The rows of R fall into several groups, which share some directions, and each row is roughly a mix of its group's hidden directions, except some rows that fit no group.
R, 111 rows:
[[ 0.79  0.20  0.74  0.57  0.60 -2.81  3.65  1.39  2.01  2.96]
 [-5.32  0.16 -1.61 -0.37  2.26  0.17 -1.16  0.10 -0.25 -0.50]
 [-1.12 -0.75  2.26  3.51 -1.57  3.39  1.24  0.80  0.48 -1.50]
 [ 2.41  3.20 -2.65 -2.27  1.98  0.79 -0.18 -2.12  0.14  0.73]
 [-0.76 -2.41  4.28  2.89  0.39  0.64  1.48  0.48 -0.46  1.27]
 [-2.45  0.18 -1.32 -1.26  1.09 -1.61 -4.12  0.92 -1.35 -2.25]
 [ 2.46  1.82  2.40  0.40 -0.87  2.16  2.44 -1.02  3.04 -0.96]
 [ 1.83  1.76 -0.29 -1.96 -0.67 -1.69  2.82 -0.54  3.97 -0.39]
 [ 0.44  2.45  0.73 -1.12  0.45 -2.19 -1.84 -3.45  1.03 -2.91]
 [-2.38 -1.01  3.80  2.80  0.33  1.47 -0.36  0.93  1.38 -1.92]
 [ 4.00  0.90  2.96  2.37 -0.51 -0.52  0.86 -0.50  0.93  2.07]
 [-3.74  0.03 -3.77 -1.22 -0.56 -0.26 -0.28  1.59 -2.26 -0.31]
 [-1.18 -2.84  4.03  1.76  2.19  1.29 -1.41  0.50  0.14  0.57]
 [-2.81  2.39 -1.94  1.85 -2.10  3.18  0.87 -0.33  1.12 -0.64]
 [ 3.98  3.11 -1.69 -0.64 -2.00  0.85 -0.51 -0.92 -0.57  1.70]
 [ 1.28  0.30  1.45  3.05  0.17 -0.43  0.67 -3.17  1.04  3.59]
 [ 2.90 -0.51  3.57  1.97  0.43  1.10 -0.35 -2.11  2.47 -0.69]
 [ 2.47  2.30 -0.68 -0.69 -0.50 -1.05 -4.30  0.05 -1.86  1.47]
 [-0.92 -0.60  3.38 -0.99  2.14 -0.17 -3.32  1.41  0.66 -2.49]
 [-0.43  2.53 -3.12 -3.69 -0.05  0.10 -2.15 -0.72 -0.97  1.36]
 [-0.19  1.55 -2.93 -3.07  1.22  0.33 -3.50 -0.99 -0.55 -1.52]
 [-0.27  1.44  0.37 -0.93  1.10  0.55 -3.86 -3.09  0.57 -2.90]
 [-2.18 -1.67  0.70 -2.93  1.33 -1.47 -0.32  1.30 -1.92  3.44]
 [-2.01 -0.57  4.30  3.35  0.62 -0.17  1.16  0.69 -0.89  0.87]
 [-1.06  2.52 -1.02  0.90 -2.31  1.10  3.73  0.29  2.17  1.79]
 [ 2.83 -0.48 -0.97  1.40 -0.96  1.02  1.12  1.98 -0.61  4.39]
 [-2.98 -2.97 -1.40 -1.06  0.99 -1.04  0.13  2.88 -2.04  1.59]
 [ 2.35  1.40  2.13  3.56 -0.23 -0.40  0.94  0.08 -0.11  3.47]
 [-0.16 -3.09  4.09  2.02  0.80 -0.50  1.32  0.50 -1.11  1.81]
 [-1.27 -0.95  4.11  0.66  1.88  1.12 -2.67 -0.16 -2.19  1.11]
 [ 1.64  1.94  1.19  2.79 -2.25 -1.11 -3.21  0.83 -1.95  1.02]
 [-0.16  1.74 -4.62 -3.19 -1.04 -0.68  0.63  0.97  0.61 -0.17]
 [-3.78  0.05  1.51 -0.57  2.53  2.00 -2.83 -1.09 -0.55 -1.01]
 [ 1.42  1.72  1.32  1.72 -2.36  1.90  3.42  0.22  2.12  1.65]
 [-5.45  0.98  0.58  0.04  0.91  1.17 -2.05  0.28 -0.57  0.19]
 [ 2.07  3.46 -2.56 -1.03 -1.39  1.73 -0.13 -1.34  2.61  0.66]
 [ 1.06  0.23 -3.26 -3.05 -0.45 -3.00  1.45  1.35 -1.28  1.41]
 [ 2.29  0.22 -3.49 -2.27 -0.99 -0.71 -2.79 -1.03 -2.20 -0.04]
 [-4.57 -0.93 -0.01  0.72  0.34 -0.69  1.21  1.12  3.10 -1.61]
 [ 1.72  2.38 -2.57 -1.45 -0.87  0.50 -2.86  0.03 -1.59  2.96]
 [ 2.79  2.12 -0.56 -2.38  0.53  2.40 -3.47 -0.33 -1.06 -0.49]
 [ 3.95  2.12  1.50 -0.62  0.35  1.70 -2.88 -1.87  0.36 -0.30]
 [ 3.10 -1.65  2.99  1.67  1.50 -0.29  0.54  1.01  1.17  2.96]
 [ 4.96  1.27  1.02  1.62 -1.48  0.37 -0.17 -0.70 -0.02  2.26]
 [-3.05 -2.06  1.32 -0.72  1.68 -2.93  2.71  1.52  0.68 -0.71]
 [-3.97  1.21 -3.02 -0.89 -0.85  0.58 -0.97 -0.51 -2.10 -2.00]
 [-2.63  0.24 -4.22 -0.97 -0.96 -1.01 -1.50  1.21 -2.29 -1.09]
 [-1.27  1.67 -2.99  0.84 -0.67  1.54 -2.94 -2.05 -0.56 -2.80]
 [ 3.06  1.62  3.17  1.66  0.11  0.06  0.25 -2.59  2.25  1.10]
 [-0.13  0.36  1.69  2.10 -1.33 -3.59  3.32  0.63 -1.90  0.84]
 [ 1.69  2.56 -2.50 -0.02 -1.98  2.86  1.51 -2.27  0.95 -1.35]
 [-2.89 -2.90  0.64  1.67  0.57 -1.78 -0.01  2.03 -1.65  2.74]
 [-2.75 -0.62 -1.63 -0.43  1.51 -3.87  1.84  1.39 -0.87  1.93]
 [ 1.39  0.30  4.63  2.08  0.65  1.73 -1.79 -0.12  1.29  1.30]
 [-0.05 -2.07 -3.19  0.71 -0.55 -3.07  2.50 -1.25 -2.29 -0.22]
 [-1.64  2.01 -3.72 -2.75 -0.17  1.51 -1.69  0.09  0.00 -2.13]
 [ 2.89 -1.59  1.21 -1.25  1.87 -4.39 -0.59 -0.86  0.18 -0.30]
 [ 1.19  2.76 -1.36 -0.07 -0.68  3.94 -1.97 -2.25  0.66 -1.27]
 [-3.43  2.06  1.61  2.18  0.64  2.58  1.25 -0.05  2.39 -0.33]
 [ 0.06  1.67 -2.97  1.25 -1.71  0.76 -2.08 -0.53 -3.74  1.58]
 [ 1.88  0.98 -3.61 -0.58 -3.08  1.31  1.52  1.22 -0.96  2.00]
 [ 1.71  1.48  0.81  3.44 -2.06  2.14  1.89 -2.45  1.20  0.60]
 [ 2.81 -2.95  2.66 -0.80 -1.18 -1.12  2.76  1.50  0.45 -0.93]
 [ 4.33 -0.41  2.06  1.47 -0.70 -0.81  3.12  0.34  0.80  0.95]
 [-0.80  1.68 -4.00 -3.16  0.00 -1.80 -1.66  0.24 -0.93 -1.23]
 [ 1.56  0.29 -2.24 -3.10  0.91 -0.45 -3.57  0.60 -2.55  0.29]
 [ 1.62  0.17  0.49  0.35 -0.62  3.98 -0.09 -0.10  3.77 -2.10]
 [-0.10 -0.32 -1.20  2.56 -0.78  0.35  2.19 -3.54  0.36 -3.40]
 [-4.45 -0.55 -3.38 -1.95  0.13 -0.86 -0.97  0.70 -0.40 -0.39]
 [-0.91 -3.05 -1.94 -2.86  1.29 -2.74 -1.17  0.86 -1.99 -0.70]
 [ 0.57 -0.22  4.61  1.91  1.16 -0.48 -0.45 -0.39 -2.49  2.10]
 [-2.54 -0.51 -3.06  0.31 -0.17  0.62 -2.93 -0.79 -2.78 -2.07]
 [-4.88  0.81 -0.97 -0.26 -0.35  2.89 -1.72 -0.54 -0.21  0.74]
 [ 2.45  1.66  1.17 -2.21  1.23  2.66 -3.75 -0.19  0.25 -0.32]
 [ 0.62 -2.85  3.82  1.33  0.43 -0.07  1.79  1.36 -1.58  2.29]
 [ 2.58  1.78 -4.09 -1.02 -1.22  0.65 -1.35 -0.21 -1.79 -1.82]
 [-0.48  0.35  5.05  1.99  0.28 -1.48 -0.35  1.14  2.06  0.27]
 [-2.27 -1.54  1.55 -0.67  2.38  2.06  0.17  0.73  1.61  3.80]
 [ 3.81 -0.54 -0.22 -0.28 -0.83  0.66  2.83  2.02  2.77 -1.44]
 [-0.88  0.95 -3.11 -0.97 -0.16  1.42 -3.83 -1.90 -1.83 -1.37]
 [-0.89  0.42 -3.22 -2.24 -0.64 -3.02  2.68  1.96  0.27  0.93]
 [-0.09  1.44  1.92  4.19  0.51  2.18 -0.14  0.21  0.06  3.07]
 [-0.69 -1.34 -3.38 -2.15 -1.95 -1.82  1.30  1.51 -2.90 -0.24]
 [ 3.47 -1.89  1.22  2.92 -0.66 -1.67  2.63 -0.12  0.38 -1.35]
 [ 1.55  2.12  1.29 -1.82  1.10  0.40 -3.34 -2.24 -1.87  2.21]
 [ 2.15  3.82  0.99  1.67 -1.91  1.63 -2.28 -1.40  0.86 -0.80]
 [-2.68  1.25 -3.34 -2.05 -1.05 -0.08  2.10  1.58  2.39  0.23]
 [-4.18  0.03 -1.94 -2.36  0.97  0.66 -0.80 -0.42  0.76 -2.86]
 [ 5.02 -0.08  1.48  1.09 -0.64 -1.01 -1.63 -1.11 -1.45  1.36]
 [-0.33  1.61 -3.44  1.11 -0.68  1.85 -3.02 -2.56 -1.59  0.17]
 [ 1.41 -0.72  3.14  3.88  0.52  0.91 -0.28  0.64 -1.40  2.61]
 [ 1.28 -1.53 -0.24 -3.74 -0.56 -0.85 -0.79 -1.03  0.61 -4.09]
 [ 2.76  2.10  0.67 -1.30 -1.79 -1.78  2.42 -1.24  2.81 -1.41]
 [ 1.96 -1.42 -1.04 -1.78 -0.90 -1.43  3.69  2.12 -1.14  2.33]
 [ 2.22  2.96  2.64  2.71 -2.23  0.04  0.98 -1.88  0.04 -0.56]
 [-0.64  0.83 -4.15 -0.74 -0.82 -0.76  0.53  0.56  2.43 -3.35]
 [-4.25 -0.06 -3.14 -0.81  1.28 -1.73  0.20  1.13 -1.50  1.03]
 [-1.98  0.30 -2.10 -2.10  0.22 -2.67 -0.42  0.74 -0.16 -4.13]
 [ 3.46  1.60 -2.88 -2.42 -0.78 -1.22 -1.05 -0.48 -1.80  1.56]
 [-0.31  0.03  0.85 -0.29  0.56  1.93 -3.55 -1.34 -4.04  1.48]
 [-0.05 -1.76  3.14  2.02 -0.77  0.40  4.00  1.45  1.26  0.62]
 [ 1.71 -1.71 -2.59 -2.27  0.12 -3.37  1.44  0.46 -2.50  0.39]
 [-3.70  2.15  0.98  0.15  0.04  1.18  0.95 -1.14  2.22 -3.16]
 [ 0.37 -3.79  2.81 -1.03  1.10 -1.00  0.97  0.47 -0.76  3.23]
 [-0.88 -1.80 -3.95 -2.19  0.44 -0.73 -1.90  0.90 -2.77  0.76]
 [ 0.03  2.19 -1.51 -0.10 -0.99  3.72 -1.42 -1.24  2.88 -2.01]
 [-0.54 -1.40  3.95  3.06  0.94  0.67 -1.56 -1.50 -2.10  0.39]
 [-1.05  0.20 -3.92 -3.86 -0.57 -0.50  0.97  1.92  0.21  1.07]
 [ 2.94  2.38  2.35  0.60  0.66 -2.12 -0.80 -2.78  2.07 -0.25]
 [ 2.07 -2.47  1.11  0.68  0.47  1.84 -2.10  0.62 -4.15 -0.27]
 [ 2.47  0.12 -2.68 -3.89  1.00 -2.07 -1.05 -0.03 -1.68  0.46]]
One row of each group comes first, with its name. Which group is each row after those in?
[ 2.61  0.10 -4.06 -2.03 -1.25 -0.44 -1.80 -0.14 -1.97  1.25] | D
[-1.96  0.73 -3.64 -2.38 -0.46 -1.14  0.62 -0.23  3.43 -0.90] | X
[ 0.07  2.79  2.03  1.85 -0.82  3.16 -2.53 -0.87  1.61 -1.47] | Y

[ 3.34  0.06  0.57 -0.38  0.10 -4.12 -1.35 -0.22 -1.89  1.95] | Y
[ 1.38 -1.94 -3.32 -0.46 -0.91 -2.73  2.67  1.60  0.37 -1.68] | X
[ 2.21  1.05 -1.93 -3.31 -0.50 -2.62 -1.25 -2.13  0.51 -1.92] | D
[-2.54 -3.23  2.52  0.77  1.93 -1.06 -2.06 -0.29 -2.19  0.18] | X
[-0.71 -0.38  3.37  3.07  0.91  2.83 -2.02 -1.42  1.15 -0.37] | Y
[ 0.21  3.35  2.77  3.21  0.51  0.83 -0.74 -2.19  1.46  0.39] | D
[-3.07  0.59 -1.96 -1.10 -0.02  2.83 -2.60 -0.97 -0.65 -2.62] | D
[ 1.71  1.26  1.76 -2.28  2.71  0.95 -2.83 -1.58  1.89  1.64] | Y
[-1.96 -0.60  2.21  2.43  1.18  3.12 -3.10 -0.95  0.43 -1.01] | Y
